(in the rows, 128 means zero)
Where one turn sends some rows of the set: a few examples, then the rows asked
K182: [126 140 162 141 148 124 100 130 124 125 133 124 169 130  90 143 133]
K103: [121 139 163 142 134 136  98 118 120 125 126 122 176 137  93 136 134]
K757: [118 102 108 131 140 159 116 125 128 129 146 146 120 117 160 117 124]
K195: [140 122 104 135 132 102 137 123 111 141 116 131 155 120 148 138 138]
K544: [135 123 108 135 115 113 140 112 113 136 110 129 163 122 151 130 144]
K552: [122 104 109 129 148 150 124 135 135 126 151 146 116 108 156 123 126]
K43: [ 97 133 137 149 127 140 111 113 114 136 126 138  78 133 114 132 136]
K980: [ 93 135 139 148 114 146 116 105 118 132 120 135  83 133 114 126 143]
K638: [141 123 107 134 127 102 143 122 116 135 114 130 156 115 147 137 144]
K300: [124 139 162 142 145 129  96 124 118 127 131 123 172 136  93 140 131]
K900: [131 168 168 138 121 175 129 123 143 124 128 100 138 114 123 128 141]
K488: [ 99 140 139 145 117 133 133 116 135 123 127 132  81 116 107 131 156]
K398: [129 159 163 143 141 176 101 123 116 142 128 108 131 135 132 132 113]
K575: [ 95 138 141 146 109 143 125 108 129 126 122 132  84 124 110 126 152]
K902: [127 162 165 142 121 183 113 116 128 134 124 104 139 129 129 125 127]
K457: [123 108 109 127 141 147 136 137 145 119 152 142 119 100 152 122 137]
K115: [101 135 135 147 136 130 117 122 120 133 131 137  73 125 111 138 139]
K141: [125 144 165 139 134 128 112 124 131 117 130 119 175 125  90 137 145]
K610: [135 121 106 136 119 114 134 112 108 141 109 130 160 126 152 130 138]
K136: [121 142 163 142 130 134 106 118 128 120 127 120 176 131  92 134 140]
K656: [138 123 107 135 119 107 145 117 118 134 113 127 160 116 148 132 146]
K157: [137 159 161 143 161 160 105 139 120 141 138 110 123 125 128 140 113]
K334: [102 139 137 146 131 127 129 123 130 126 132 135  75 116 108 136 149]
K668: [119 109 111 128 128 154 140 128 150 115 147 141 124  99 153 115 144]
K853: [113 103 110 131 125 168 122 117 133 125 141 143 127 116 160 111 130]
K98: [115 106 112 129 119 164 133 118 144 119 141 141 129 108 157 111 140]
K166: [138 170 166 138 139 157 134 138 147 123 137 102 129 105 119 136 141]
K792: [142 166 163 138 160 150 123 147 136 132 142 106 122 110 120 144 127]
K147: [127 143 163 139 143 123 109 130 129 121 134 121 171 125  89 142 141]
K532: [137 120 104 137 128 107 131 118 106 143 113 132 158 126 152 135 136]

K544 moves to K656
K334 moves to K115
Now these:
K757 moves to K853
K103 moves to K136
K900 moves to K166

Where one turn sends some rows of the set: a few examples, then the rows asked
K191: [135 124 110 119 143 121 133 100 154 125 167 123  95 165  99 120 135 130
 130 119 121 112 113 125 130]
K967: [102 143 151 151 109 147 140 161 152 116 158 123 125 145 116  92 123 120
 111 123 119 123 117 106 129]
K407: [ 88 131 148 148 129 145 152 148 147 112 155 105 109 141 112 104 110 117
 115 114 115 134 115 109 111]
K710: [131 113 155 120 127 149 117  92 123 128 120 150 153 138 151 112 162 121
 125 119 122 141 146 142 133]
K232: [122  87 153 120 132 135 120 114 126 127 137 127 119 118 175 145 123 146
 117 132 120 150 138 140 136]
K145: [ 86 140 159 147 127 142 139 139 144 110 154 112 114 144 110  87 125 113
 118 114 119 124 116 113 112]
K630: [127 152 137 112 135 135 147 160 147 138  93 119 135 115 116 137 151 150
 145 120 140 143 135 104 118]
K495: [138  98 144 135 140 145 143 103 125 131 129 132 130 111 169 137 145 123
 151 136 113 158 128 117 117]
K312: [148  97 132 126 135 152 150 108 125 134 124 141 133 130 139 141 146 132
 136 132 101 163 158 124 127]
K805: [126 123 101 124 145 133 139 101 158 127 163 121 104 159 103 130 125 123
 125 110 132 118  97 126 126]
K912: [109 137 150 146 115 141 150 163 149 116 161 116 110 145 111  97 120 126
 118 128 104 130 129 101 125]
K352: [143 134 104 122 122 130 132 117 163 130 163 138 121 166 115 118 134 122
 115 115 132 107 101 122 149]
K143: [129  88 143 113 142 144 136 101 121 128 126 130 122 134 143 143 133 140
 121 122 106 160 160 142 127]
K10: [118  87 124 132 141 148 131 112 121 131 119 135 121 127 122 157 126 139
 105 128 123 157 158 145 130]
K344: [133 116 136 151 133 136 135 103 116 131 107 147 144 112 150 120 164  93
 143 139 129 140 129 117 124]
K163: [133 102 123 165 139 140 133 117 118 133 118 143 118 104 125 144 152 121
 141 157 127 147 144 116 119]
K682: [130 139 134 131 154 110 105 120 129 121 144 103 123 112 149 123 114 105
 141  99 141 106 119 135  94]
K843: [ 88 139 150 151 118 151 141 152 151 114 154 116 125 141 117  97 116 114
 109 113 126 127 107 112 119]
K481: [114 156 136 118 133 135 132 158 146 136  87 124 140 115 109 134 153 145
 133 118 156 134 131 114 120]
K729: [ 99 148 148 104 138 126 120 151 142 131  92 114 129 119 113 133 143 154
 121 110 157 131 135 129 122]
K29: [110  99 149 130 122 121 103 120 117 126 119 142 128 122 159 131 133 126
  94 134 139 129 144 151 152]
K945: [136 139 118 141 132 121 102 149 141 127 145 116 136 109 155 140 101 116
 117 104 153 105 114 134 115]
K559: [139 125  97 125 131 137 141 116 166 131 167 129 114 160 113 133 123 130
 119 114 131 118  96 120 139]
K364: [131 129 120 133 150 115 116 137 134 124 146 101 121 108 153 145  94 114
 129  99 141 115 117 134 101]
K613: [127 131 101 125 134 134 135 105 161 128 158 130 121 161 112 123 129 114
 116 106 140 111  90 127 136]
K31: [118 110 128 161 127 125 112 122 112 130 105 152 127 112 123 131 154 108
 110 151 144 127 147 134 140]
K11: [140 134 113 118 130 119 127 106 155 126 163 133 108 169 104 108 143 123
 122 119 124 103 112 126 143]
K678: [138  96 114 145 134 156 144 119 125 137 115 146 132 123 119 155 139 130
 121 137 119 160 156 127 128]
K508: [145 137 133 130 157 101 117 124 124 121 147 101 108 113 139 124 120 110
 154 112 121 110 137 125  94]
K870: [154 136 110 143 127 116 113 165 141 132 148 119 127 110 147 147 100 125
 120 119 139 109 131 124 123]
K246: [116 110 129 148 125 154 109 107 123 132 108 157 152 128 122 132 152 118
 103 126 146 137 144 147 135]
K399: [127 158 151 102 132 133 138 151 147 135  95 121 143 121 128 123 160 147
 147 114 141 136 132 108 120]
K298: [109 105 149 124 131 146 104  94 121 126 115 146 145 135 139 124 148 126
 103 116 137 137 147 158 135]
K473: [138 118 135 143 121 158 123 104 126 134 112 161 161 130 133 120 167 113
 125 129 131 140 143 132 133]
K433: [117  90 132 149 131 130 110 128 119 130 125 139 107 112 131 152 131 145
 107 153 134 140 154 139 138]
K647: [112 150 163  88 137 124 126 144 143 129  99 112 132 125 132 122 150 155
 136 107 141 134 136 124 122]
K107: [ 97 135 155 144 128 137 149 148 143 112 158 108 102 145 107  94 121 121
 123 123 105 130 128 106 114]
K995: [ 99 134 143 150 116 149 153 163 152 117 158 114 116 141 116 108 109 122
 110 120 115 134 116 104 123]
K887: [125 148 155  91 138 128 142 150 146 133 101 111 129 123 132 129 149 157
 147 112 130 144 139 112 119]
K865: [107 145 134 113 140 131 134 160 143 135  91 114 125 115 105 146 139 155
 127 117 153 139 137 119 118]
K249: [156 149 135 137 142 100 103 132 126 124 147 117 118 116 135 109 137 111
 153 123 126  98 142 123 105]
K521: [101 144 160 147 117 138 138 150 146 112 158 118 115 147 110  82 132 119
 120 125 112 120 126 107 122]
K669: [106 141 154  92 143 123 130 150 142 130  99 106 119 122 121 137 138 162
 129 109 142 140 141 126 119]
K857: [162 148 120 146 121 110 100 161 137 131 148 130 132 114 140 127 123 121
 129 128 138  97 138 122 126]
K452: [125 130 110 121 142 122 129  95 153 124 158 126 107 164 101 113 137 114
 123 109 133 107 101 131 131]
K329: [148 127 106 120 128 127 136 117 162 129 171 131 105 165 108 124 133 136
 124 124 120 112 112 120 143]
K79: [168 143 122 141 134 102 114 153 130 129 150 120 113 115 132 126 126 122
 146 132 120 104 151 115 116]
K526: [125 105 157 120 128 132 126 102 122 127 122 136 144 122 185 121 143 111
 125 122 124 142 125 134 137]

K107 moves to K843
K232 moves to K31
Now these:
K682 moves to K870
K678 moves to K710
K630 moves to K647
K452 moves to K559

Where one turn sends some rows of the set: a few examples, then the rows asked
K540: [137 117 118 113 142 119 156 123 165 123 133 113 142 110]
K640: [110 122 113 131 111  83 134 114 127 114 117 129 119 151]
K326: [130 121 108 112 158 122 113 129 166 123 111  79 121 127]
K867: [128 124 111 116 159 116 112 125 165 117 103  81 110 129]
K776: [147 134 127 131 139 135 121 111 106 131 109  80  89 118]
K282: [127 127 124 124 110  91 124 130 124 131 147 129 143 140]
K611: [126 142 123 114 160 142 122 111 130 168 102 103 131  95]
K348: [120 114 108 127 104  91 136 121 128 115 131 121 133 150]
K896: [121 150 127 124 163 129 120 101 128 156  85 108 104 101]
K981: [118 132 127 124 155 101 152 104 162 117 101 130 107 112]
K871: [145 118 118 121 138 111 157 118 163 107 129 110 121 118]
K283: [159 139 119 134 139 128 125 109 129 123 107  81  92 118]
K411: [112 129 115 112 169 117 110 121 165 132  94  93 115 122]
K658: [102 131 107 110 129 145 121 106  88 150  98 112 119 118]
K244: [ 90 124 115 120 123  90 131 113 128 141 113 143 142 137]
K314: [100 117 111 116 117  99 133 121 129 142 127 135 156 137]
K742: [114 113 107 119 108  99 135 125 129 129 136 124 152 143]
K395: [127 125 102 118 114 142 125 110  88 125 110  93 106 130]
K689: [123 122 110 107 163 125 112 130 167 133 110  84 130 121]
K236: [123 135 128 115 154 147 119 113 107 167 108  97 123  99]
K461: [118 136 130 134 115  78 121 119 122 124 127 138 118 145]
K73: [120 122 146 122 100 119 106 113 131 108 139 126 102 110]
K393: [163 131 114 124 137 141 127 120 130 135 124  76 119 111]
K378: [135 126 123 127 144 102 155 109 162 104 113 117 104 120]
K385: [117 131 106 120 121 135 122 103  87 126  98 101  96 130]
K390: [111 129 126 115 160 109 151 108 163 134 106 135 127 105]
K646: [153 127 122 124 137 145 122 119 107 138 123  75 109 113]
K773: [131 141 132 131 150 131 119 103 105 140  95  93  84 113]
K450: [125 122 101 111 115 149 125 115  89 135 116  93 122 124]
K384: [106 138 132 129 123  80 120 117 122 136 122 147 125 138]
K918: [118 141 133 122 157 137 117 104 106 158  93 102 101 104]
K525: [100 125 148 111 112 126 103 113 132 132 135 140 122  97]
K118: [148 133 116 114 147 148 125 121 131 158 121  87 139 100]
K48: [112 119 144 111 105 129 105 119 132 127 146 131 127 100]
K487: [109 127 149 122 107 115 104 108 130 112 128 135  97 108]
K128: [121 118 143 116  99 126 107 119 132 115 148 124 117 106]
K243: [104 135 131 121 124  87 120 122 123 146 128 147 142 133]
K69: [112 125 103 107 123 151 123 113  89 148 110 103 130 118]
K343: [ 95 126 116 128 119  83 132 109 127 127 108 140 123 145]
K861: [140 128 123 115 144 152 121 120 107 157 122  83 127 104]
K973: [114 126 112 108 168 122 111 126 166 137 102  91 128 120]
K558: [129 129 125 131 108  84 124 125 122 121 139 129 126 146]
K440: [115 129 126 120 117  93 122 129 124 144 141 138 151 133]
K289: [138 148 125 134 153 121 122 100 128 133  88  97  85 112]
K906: [ 99 128 150 117 113 118 103 108 131 124 127 142 107 102]
K556: [118 128 113 117 165 113 111 121 165 122  95  88 107 126]
K58: [121 122 121 109 153 118 154 117 164 136 122 127 145 103]
K408: [104 134 108 116 128 138 121 101  87 139  91 111 103 123]

K395 moves to K450
K326 moves to K689
Now these:
K384 moves to K461
K393 moves to K118
K906 moves to K487
K314 moves to K244
K236 moves to K918
K871 moves to K540

Where one turn sends some rows of the set: a few examples, then the rows asked
K579: [105 151 146 136 134  93  93 100 188 132 131 115 110 148 121 110 154 101
 138  86 129  85 118 138 144 146 140 119 125  70 125 142 163 134 129 173]
K16: [100 137 163 127  96 140 111 148 179 126 166 105 106 156 136  99 153  95
 184 134 116 148 103 135 145 168 141  86 132 121 124 138 139 148 108 179]
K448: [101 161 144 126 133 104  91 108 174 129 124 117 101 139 132  90 168  99
 136  98 130  79 110 129 150 150 141 117 111  75 127 125 159 149 124 165]
K284: [161 123 136 133 112 115 107 159 144 144 184 119  94 149 161 118 152 105
 139 113 154 156 134 138 128 138 144 102 135 105 140 143 136 131 105 167]
K838: [156 167 104 110 128 126 114 141 134 146 140 100 114 172 132  91 159  88
 131 131 114 121  96 147 139 111 135 103 103 124 150 127 126 131 132 139]
K755: [117 149 138 137 123 113  93 138 196  78 167 117 111 131 132 107 147 147
 128 120 154 104 123 134 123 115 126 148 104 117 120 146 171 124 122 178]
K507: [108 167 112 152 133 149 122 139 172 104 143 115 134 127 108 124 133 122
 150 133 106 121 100 156 151 141 100 121 134 131 155 130 169 111 124 156]
K642: [106 168 118 143 139 145 128 121 169 114 146 110 125 124  95 129 132 130
 135 121 116 125 120 161 152 138  98 131 126 126 150 142 171 101 116 163]
K705: [104 143 173 124  99 131 114 139 182 128 155 100  99 155 146  93 146  95
 193 142 115 149 116 139 150 164 130  98 132 124 121 128 142 143 111 161]
K840: [114 143 129 138 130 100 102 129 205  83 173 122 110 148 128 112 138 150
 129 118 153 109 127 134 123 117 119 149 103 110 123 148 162 128 122 157]
K832: [128 168 137 140 124  91 112 107 160  90 133 100 107  92 138 128 157 138
 117  93 134 125 140 119 158 122 122 114 117 117 132 137 141 138 122 166]
K555: [151 156 111 106 108 126 105 139 138 142 157  85 105 169 141  93 145  97
 128 132 120 114 102 133 145 102 131 100 101 116 146 132 108 134 123 130]
K820: [155 119 145 145 118 111 106 158 141 131 193 111  96 159 147 127 145 107
 144 117 151 147 137 141 131 131 136  96 132 101 149 140 121 130 106 160]
K501: [138 170 104 109 120 118 112 136 135 152 157  97 116 163 133  87 144  88
 127 142 120 110  99 151 143 116 129 105  97 119 137 126 121 134 133 130]
K929: [133 147 125 122 114 120 116 111 162 131 178 103  90 158 136 117 147 109
 155 122 104 158 143 140  99 104 152 107 102 138 146 165 126 154 135 175]
K183: [120 160 143 140 127  97 104  97 155  96 144 105 107  97 134 121 145 140
 125  87 133 126 154 122 163 131 112 119 118 119 142 143 136 143 129 157]
K741: [142 146 123 125  98 127 123 112 162 134 172 116  91 148 131 109 153 106
 144 132 114 164 137 148 109 105 161 111 106 137 141 168 122 147 134 182]
K230: [101 135 167 124 101 143 107 149 183 122 163  88 106 157 155 104 151 103
 186 138 118 160 115 129 138 153 135  94 119 128 120 145 126 141 118 155]
K25: [110 163 152 140 130 106  88 102 175 139 129 114 111 155 120 106 166 107
 143  93 119  80 101 128 145 148 143 109 116  79 123 130 161 154 126 163]
K36: [108 174 117 140 123 140 134 137 172  98 136 107 136 133 108 113 138 136
 140 137 111 126 106 166 152 146  94 127 134 133 136 135 165 112 118 160]

K820 moves to K183
K507 moves to K705
Now these:
K755 moves to K284
K16 moves to K448
K555 moves to K642

Where one turn sends some rows of the set: a few examples, then the rows asked
K187: [151 168 131 156 120 175 137 117 122  87 136 120 120 133 113 117 143 121
 128 140 102 124 143  98 141 120 179]
K274: [109 158 130 122 109 110 119 171  98 108 151 108 118 151 112 108 132 122
  89 135 156 148 111  75 113 110 138]
K571: [174 164 133 155 123 152 141 111 127  98 122 113 123 117  89 118  97 142
 124 145 119 112 136 105 157 127 150]
K347: [191 173 145 144 125 142 131 120 128 101 135 120 117 120  77 132 133 153
 122 142 110 120 124 111 152 111 149]
K366: [101 146 122 135  99 128 107 103 101 121 155 117 134 124  92 146  85 134
 101 134 136 128 110  53 108 108 141]
K104: [101 165 177 118 119 112 132 146 115 121 148 136 123 137 106 145 133 138
  84 136 136 143 113  86 120  62 136]
K135: [155 169 138 148 122 156 135 124 147 101 142 136 142 133 103 124 105 131
 127 135  99 102 152 107 163 116 161]
K222: [172 167 142 153 139 155 131 116 116 101 144 125 132 133  76 127 144 147
 132 126 116 102 118 124 133  92 148]
K914: [182 157 131 152 126 153 149 118 124  94 121 111 117 125  99 119 140 144
 114 151 127 129 130 101 144 121 172]
K557: [165 169 131 163 123 140 116 109 130  97 137 130 133 129 111 113 101 135
 133 119 114 102 156 115 143 119 148]
K878: [162 159 121 157 130 154 141 119 124 100 138 117 150 129  84 109 106 137
 129 134 124  86 139 117 143 111 148]
K413: [112 158 114 117 102 116 131 171 112  90 146 110 123 139 119 105 130 125
  82 143 148 140 114  67 115 108 149]
K956: [ 95 145 138 138  96 123 103 114  95 120 151 117 150 137 102 143  87 128
 109 143 140 129 108  57 113 109 146]
K71: [170 165 147 144 112 158 121 135 129  98 138 129 113 143 101 124 149 144
 125 117 100 109 137 116 157  98 157]
K930: [162 162 124 161 143 158 155 121 119  87 135 119 140 130  99 103 145 131
 121 147 125 115 127 116 127 105 168]
K280: [ 93 163 150 118  93 125 111 120 104 123 151 124 144 130  93 153  81 118
 111 137 135 114 114  64 118  94 139]
K252: [ 97 154 172 121 106 122 114 131 120 102 150 139 128 137 100 155 127 153
  75 137 131 147 105  94 127  69 133]
K966: [118 150 114 123 104 110 124 162 107 102 146 111 110 139 114 101 125 128
  78 129 153 145 105  73 111 103 135]
K409: [ 94 159 133 117  98 125 134 160  97 105 137 105 118 142 118 110 119 108
  90 137 158 134 123  71 112 101 147]
K226: [ 99 173 173 129 139 118 128 139 122 108 152 144 112 130  99 148 121 153
  90 131 123 153 104  87 124  75 124]
K267: [ 84 159 131 119 106 134 132 156 106  88 145 106 112 139 111 118 128 123
  70 142 153 149 130  84 118 109 142]
K74: [ 95 162 174 136 133 104 124 139 114 126 156 137 130 136 100 142 113 151
  86 137 130 151 118  86 126  79 120]
K659: [178 180 141 154 131 136 111 114 126  99 151 134 122 131 101 130 150 144
 129 120 106 117 145 116 131 104 155]
K479: [106 162 160 130 141 106 131 132 128 123 157 146 120 129  98 144 110 151
  79 131 132 154 106  84 121  79 124]
K666: [ 96 142 131 131  94 136 106 111 104 116 146 118 139 133  95 154  80 144
 108 129 137 112 117  54 123 106 143]
K308: [167 162 125 163 135 145 133 114 129  91 135 129 130 137 127 112 141 130
 122 131 127 125 152 107 128 121 178]
K848: [ 93 158 134 110  91 133 103 127 117 103 155 123 143 139  90 154  79 122
  99 136 144 121 110  74 125 116 141]

K366 moves to K479
K222 moves to K930
K848 moves to K252
Now these:
K409 moves to K280
K274 moves to K956
K135 moves to K71
K347 moves to K914
K659 moves to K308
K666 moves to K226

